Each path is a new rotation, seen through one point. The rows after it are directions, each followed by how far the rotation turns it, in degrees a step (0 if it stays put).
Each turn is a multiple of 5 degrees from 10 to 175, or 0.
Each row of a path follows its step; steps can be skipped.
path 1
step 0: [  3  -9   3 -11 -12 -11  -3   1  12 -24   0  12 -16  -9   1   8  -6  -5
 -25   5  15  21   4  -8  15  -5  20   6   5  10  11  -6   6 -12   0  -8
  -7  -1  -7  -3  29  19   5 -11   8 -11  15  10  -8  -7]
step 1: [-20 -21 -15 -14   3  -9  13  -9  10  -2   1  12  -4   2   0   6   0   4
  -8   0   9  15  14   5  23  19  10  -2  11   9  -6  23 -18   6   4  11
  -5 -21 -16  -5  12   0 -10   0  16   5   1 -15  17  -5]
step 3: [-24  -3 -19 -12  -8 -18  -9  -5 -18 -12  -3   1 -10  19   7  -9 -11   9
  -5  -8   5  -1   8  -6   6 -12  -5  -2  -7  -8   0  -4  -8 -22  14 -23
   6  -8 -15  -3   6  -4  17   1  22  -7  17   8   4 -14]
step 4: [-24 -13  -6  -3   5  -5   2  -6   9 -26 -13   4 -12   6   9   3   4   5
   2   5   8 -10  18  -3  19 -14   6   4   5 -12   9  -5  21   4  19 -13
  -3  -3   2   3 -13   0  -1   2   8  -4  -6 -34  19  10]
step 5: [ -9  -6  -6 -23   4   5   9  19   1 -10 -19   4 -12  -4   2 -10  -8   5
  -1  -8   3  -3  26  24   4  -8   3  25  -7  -4  12   6  10  -4  13   0
 -17   3  -7  14   3   1  -5 -25  11 -11  -2  11 -13  11]
step 6: [-20 -15   1  -1 -23  -8   9  -8 -10 -15 -21   1  -4   6   8  11  10   8
   1   2   1  -1   9  17 -13 -12   4   8  10  14  -8 -13 -13  22   6  -9
 -19 -20 -12  -6   4   1 -10   1  11 -20   8  15   1  -3]
step 7: [-10  -8  -2   0   5   3   9  -4   7 -14   0  -5   8 -27 -12   2  11  -1
  -9   3  -7  -1  31   1   5 -10  23 -15   5 -10  -7 -24  -4  -5  15  -2
 -13  -2  -4   0  23  15   3   5  19 -12 -11   7  13   1]
step 9: [  1 -12   3  -1  -8 -14  -5   0   1 -19   6   1   3  18   3  -2   0   1
 -13  -9  -3  16  -8   0  -4 -27  20   2   5  -9  -1  -1  16  20  24 -12
  10 -18  -1  26  15  -2  -1  15   8 -10 -13   5 -10   6]
step 10: [-19  -4  10 -13  -6 -10  -7   1   9 -22  24  -6  10   7 -11 -15  -2   6
 -29 -12   8  12   9  17  16  -7  -1  -7  -4 -11   5   0 -11  13  10  -6
  -8   3 -12   1  -2  13  21 -19  12   1   5  -4   1   8]
step 11: [-21 -16  15 -19  -9  -4  10 -11  -2  10  -1   2 -19   5  18  14  14   8
 -17 -12  16  11  19   4  23  -6   3  -3   1 -13   0   1   6  17   1  14
   2  -4  15   6  -4  17 -11   1  -6 -13  11  -2  -3  12]
step 12: [ -4 -12   6  -9 -15 -23  -7  11  -6   0   1  10   0  -1   1  13 -13 -22
  -7   3  13  14  14   4   7  -1  21   1  10 -10   1   5   4 -17  -5  -2
 -11   1 -13  28  12  13 -12  -2  16 -13  15  21   3   7]
Speeds:
[-5 -3  2  3  6 -1  2 -5 -3  3 -4 -3  1  5  6  3  3  0 -1 -1  0  5 -1 -2
  0 -6  1 -1 -1  2  4  0 -3  2  1  4  1 -5 -2 -3 -2 -6 -8  5 -1  4  1 -2
  0 -1] : 145
[ 4  3  1  0  2  6 -3  3 -4  3  3  2  0  0 -4 -4  0  4 -2  0 -5  4  0 -5
  6 -3  6  1 -1 -1  7 -6  4 -5  0  0 -5 -2  2  3  3  0 -4 -1  3 -1  1  2
 -2  0] : 155
[-1  0 -5  2 -6 -6 -7  1 -4 -6  1  2  6 -1  1  3 -1  1  0  3  0 -1 -1 -1
 -2 -3  2  3 -4  2  4  2 -2  0 -7 -2  0 -2  2  1  3  0 -1  7  0 -5  2 -1
 -4 -3] : 120
[ 0  5  3  2 -1 -2  2  8  1  4 -2  2  4 -2  1 -2  5 -2 -2 -4  5 -5 -1 -5
 -3 -4 -1  2 -2  0  2  1  3 -1  3 -5  7 -4 -2  1  0 -1  2  0  5  3  0 -4
  2 -3] : 70
[-7 -3  0  0  3 -2  1  0 -1 -7  4  2 -2  3  1 -4 -5  2  1 -9 -8 -1 -4 -4
  0 -2 -2 -1 -2 -2 -1 -2  1  0 -4 -2  3  1  3  5 -5  0  2 -1 -1  3 -3 -3
 -3  1] : 60
path 2
step 0: [ 19  -3  -8   9   9  15  -7  -7  -4  -4  -8   5  11   3   7   8  -1 -18
 -26  -2  16   5  14 -16  -6   2 -10   4 -14  12 -12   2  16 -15   2   5
   7   3   8  -2   8   2  -7  -6  23   2 -17  -2  12 -16]
step 1: [  6  -7 -10  10   7  10 -14 -20   2  16 -24  15   0 -13   2  -6  -9   4
  -5  -2   3   0  13  18   0 -13 -18   7 -10  16  -4  -6  15  -4   1   1
  -3   8 -14  -1 -21  -2 -19  11   9  -9   5   2  -8  -5]
step 2: [-21 -10 -12 -18  -1  -5  -4 -17   2  -2   9  13  -7   8  -4 -15  -4  15
  -8   9   5  -8   3  11  -7 -22  -3   9   2  -2  15   9   6 -18   5  12
  -7  11  -7   1  -4  -5   3  26  10 -12  -4 -19  -3  -2]
step 3: [-16 -12  21  -2  -1   8   0   2  -8 -11  -6   2 -31   2  -2  -6  -2  11
 -13 -15  -4 -14   1   3  -5  -9  17  12  13   2   7   2 -14 -27 -26  -6
   8  -3  -3  -6   1   3   4   5   4  -2   3  -6  -3   1]
step 4: [-11  -5 -12   7 -21   3  10  -3  -3  -8 -10  12 -17   9  -4  -4  -4  -8
   7  -8 -12 -11  -4 -17 -12   8  11  -4   5  19  -6   9   1 -15 -16   3
   2   5  -2  21   0   7  15  -9 -29   1  10  11   5   1]
step 6: [ 12 -18  -2  10  10  -2  -5  -4   7   6 -15   2  -1 -19  -4  29  -5  -9
 -10  -4  15  18  13   3 -19  -1 -23   5  -6 -12  -4   2   8  -1   4 -17
  12   6   0  21   2   7   9   0   1   2  13  -4  -1  -7]
step 7: [ -2   1  -4   8 -12  -5 -21 -23   1   4  -2   4 -10  -3  -2  -2 -10   6
 -18   7  25  10   9  -8   8  -5  -3   5 -16   5  -2   2  12   3  24   6
   6   3  -1   4  -2  16  16   8  16  -6  -5  -5 -17 -21]
step 8: [  8  -8   1   6   1   2 -16  -7 -13  11  -3  -6 -25 -12  -5 -14   5   9
 -14  10  16  -3  17  11   8   2  15  -7   7   5   3   3  12 -26  -3  17
  -1  19   0 -14 -11  -8 -11   5  16  -1  -4  -4   2  -4]
step 9: [-10  -8  -9   9   1  12  -3 -16  -3  15  -4  27 -12  16  -5 -10  -2  15
   0  -3  -8 -36   0   4 -14   1  -8 -13  17  -4  -4  -6   0 -17  -9   8
   8  11   7  -7  -5  -1  -2   0  -1  -8  -1  -7  12  -1]
step 10: [-13 -13   3  -4 -11  12  11 -17   6   2   0 -10  -1   4  -7   3 -19  11
  -4  -5  -2 -21 -16 -14  -8 -14  -9  20  -1   5   1   8 -10 -22 -12   5
  -5  -2  -8  -3  12 -12   2   1  -6 -14   3  23  12  11]
step 13: [  6 -12 -15  -5  -8 -26 -14   0   4   2  -1   5  -3 -18   5   4 -11   0
  -6  15  15   8  15  17  -3  -5   4   7  -7  11   2  21   7  -4  -9   3
  -9  10  -2  22 -15  12  -2  16   8  -5  15  -9  10  -5]
Speeds:
[ 0  1 -2 -1  1  3 -3  0 -5 -2 -5  0 -2  0  1 -7  1 -9  2 -2 -2  3  4 -5
  4  2  7  0 -1  3 -3  0  1  0  1  4  5  4 -4 -3  1  1  0 -3  0  3 -2  6
 -3 -3] : 95
[ 1  0 -3  1 -4  0  4 -2 -3  2  0 -7 -1  5  1 -4  7  3  4 -5 -2 -4  0  0
 -3  3  0  3  6 -1 -2  5 -6 -4  0 -2  0  1  2 -1  5  2 -2 -1 -2 -5  4  1
 -3 -1] : 60
[-3 -2 -1  3 -2  1  0  3  1 -4  1  7  5  1  5  0 -3  0  1 -6 -1 -1  3  5
 -1 -6  6  1 -4  5  2  3  2 -2  1 -2 -1  1  3 -2  7 -2 -5  2 -1 -1  0  0
 -3  7] : 40
[  1  -1  -1   5   2   1  -2   3   0  -1   1  -2   2  -5   1   3  -1   4
   2  -2   5  -2   3  -5  -1   4   2  -7   0  -4   4  -2   5   0   7   2
   1   2   1   1   0   3  -2  -4   5 -10  -1   3  -1   0] : 45
[-1  0  0 -6  0  6  2  2 -3  2  0  2 -5  0 -2  3 -2 11  3 -5 -5  1 -3  0
  0  2  0 -5 -3  0  2  1 -5 -1 -2  4  1  4 -3  2  0 -3  0  3 -1  1 -9  1
 -1  0] : 55
[ 2  3  3  5 -4  3  3  2  0 -5  3 -3 -6  0  0  0  3  2 -3 -2  4  1  1  1
  1  4  2 -2 -3  7  0 -1  5 -4  0  0 -5 -7  0 -3  1  0  4 -2 -3  2 -4 -5
 -3 -3] : 90
[-6  1 -4  2  1 -4  3  3 -1 -1 -1  3 -1  8  0 -2  2  1  0 -1  0 -3  1  1
  4 -4 -4 -3 -4 -1  0  1  0  5 -3 -1 -1  2  3  0  3  8  2 -3  6  0 -6 -1
  4 -6] : 160
[-3 -2 -1 -6  1 -4  0 -3 -2  1  2 -3  4  0  0  1 -2  3  0 -1  1 -3 -2  0
  5  2  1  2 -2  7  4  2  3  3  4  8 -8  2 -1  3  3 -3  4 -3  0  1  7  2
  0 -3] : 130
path 3
step 1: [ -2  16  -4  -5 -17  10   3  -7   0  14  -1  14  11  -4  -3  -6   1  -9
   8  -9   8   9  19  -7   9 -19  -1   4  24   9  -1  15  21  -2  -5  -8
  -7   3   1 -12   4 -16   2   4  31   2  18  16   3 -15]
step 2: [ -5   8   6 -18 -16   9  -8  14  11  16  15 -14  -9   3  10   3 -16   3
  -6   0  -3  -1  23 -12   5   1  -1  -5   5  11  -9  11   8 -12  -9  21
   4  16  -7   0  14   1   8  21  28   7  -1   5  -5  16]
step 3: [ -2   6   7 -12  -9  -8   7  -2  11  15  -4 -14   1  -8  10 -18 -13  -6
 -16  12   1   7  19 -17   7 -11  16   0   0   0 -13  -4  12 -15  14 -14
  -7 -20   5  12   5 -18 -11   6  23  -9  -7  10 -14  -8]
step 5: [-10   8  -6 -26  -4 -12  14   8   4  20   1   5 -20 -17  -3  -7  -8  -7
 -19  -6   3  18  16 -14   9   5  10 -13   0  -3  -8   7  16 -12  14  -1
   5  20  -5   0   5  -2   3  13   8  17   7  -2  10  17]
step 6: [ -5   6  -5  -9   1   1   0  -2  14  17   6  -6  19 -13   6 -11  -6 -27
 -16   5  13   1   3 -21  -2   7  14   1   2  18  -8   8  17  18   9  -4
  -4 -11  -1  -6  -9 -15  -1  18  24 -19   7  -8   7   7]
step 7: [  6  14   0  -4   0 -24   3  11  10  11 -12  -3  -2  -6  -6 -11 -23  -4
  -8  -7  -6  13  17  -7   7   3 -12   0  19   3  -1   8   8  15 -21  11
 -16  15  -4  -6  -6 -25  -2   1  27   7  -5   3  14  -1]
step 9: [  0   1   6 -15  -2   3  27  11  18  19   3  -4   1 -12  -4 -24  -6   0
   2  -9   3  11 -15 -20   7  -4  18   8   8   4 -20   6   6  14  -7   5
 -19 -13  -9   5   0 -11   0   9  10 -17   8  14  12 -11]
step 10: [  5  14  -6 -18 -24  -8  18  -4   1   2  10  -3  -9   4  -4  -5 -12  -6
 -15  -9   8   6   2 -26  -1  19  -8  12   2   6 -13  -2   8   0 -26  10
  -9   7   9 -11  17 -18   0   3   4  10 -11 -13  17   1]
step 11: [ -1  11   6 -20   8  -5  15   1  -3  15  -1  28 -14 -21   3   2  -6  -4
 -12  11   3   1  16 -26 -13   7  19  -5  18 -10  -8  14  11   4 -13   5
  11 -22   3  -9   2  -8   1  13   5   0   1   0  -1  -5]
step 12: [  6  11 -10 -12 -13   8  12  16  12  10   3   4  14  -1   8 -19 -26   4
   8 -11  20  -7  -8 -10 -23   9   6  -9  14  -4  -5  10  13  18  -4  -3
 -13  -3  -6 -10  11  -6  17   4  24  -4  -5   0   1  -5]
step 13: [ 13  16  -2 -22 -13 -12   5  -9   6  39   6  -9 -11   2  11   2   2   5
  10   4  -4   7   4  -9  -2   1  -3  -2  17   0  -7  10  18   0 -11   0
   4   5  13  -7  15 -27   8  -2   4  12 -15  10   8  -2]
Speeds:
[ 9 -1 -5  5 -1 -1 -4  1  1 -1  0 -2 -1  2  2  1  5  4  0 -4  1  5  1 -3
  2  0 -1  0 -2 -3 -2  1  6  1 -5  5 -2  0  6 -3 -3  0 -2  1  0  8  4  0
 -2  3] : 125
[ 4  3  5 -2  1 -1  0  1 -2 -1 -4  3 -4  5  1  4 -3 -1  3 -4  0  2  2 -8
  1  0  6 -3 -1  2  4  2 -5  0 -1 -1  8  4  1  3 -2  8 -1  5  0 -1  1  1
  0  2] : 120
[-1  0 -2  1  4 -1  0 -6  1  8 -6  1  4 -1 -2  4  3 -4 -1  3  3  1 -2 -4
  0  0 -3  3  0 -2  0 -1  0 -4  1 -1  4 -6  6  1  0 -1  1  7 -2 -3  5  3
 -5 -4] : 140
[  1  -2   3   0   4  -2  -5   0   1   6   1   2  -8  -3  -4  -3   0   2
   3   0 -10   5   0   1  -3   1   0  -2   2  -1  -5   3  -1  -1  -2  -1
   0  -2  -5   4  -4  -4  -1  -1  -3   0   2   5   0   0] : 170
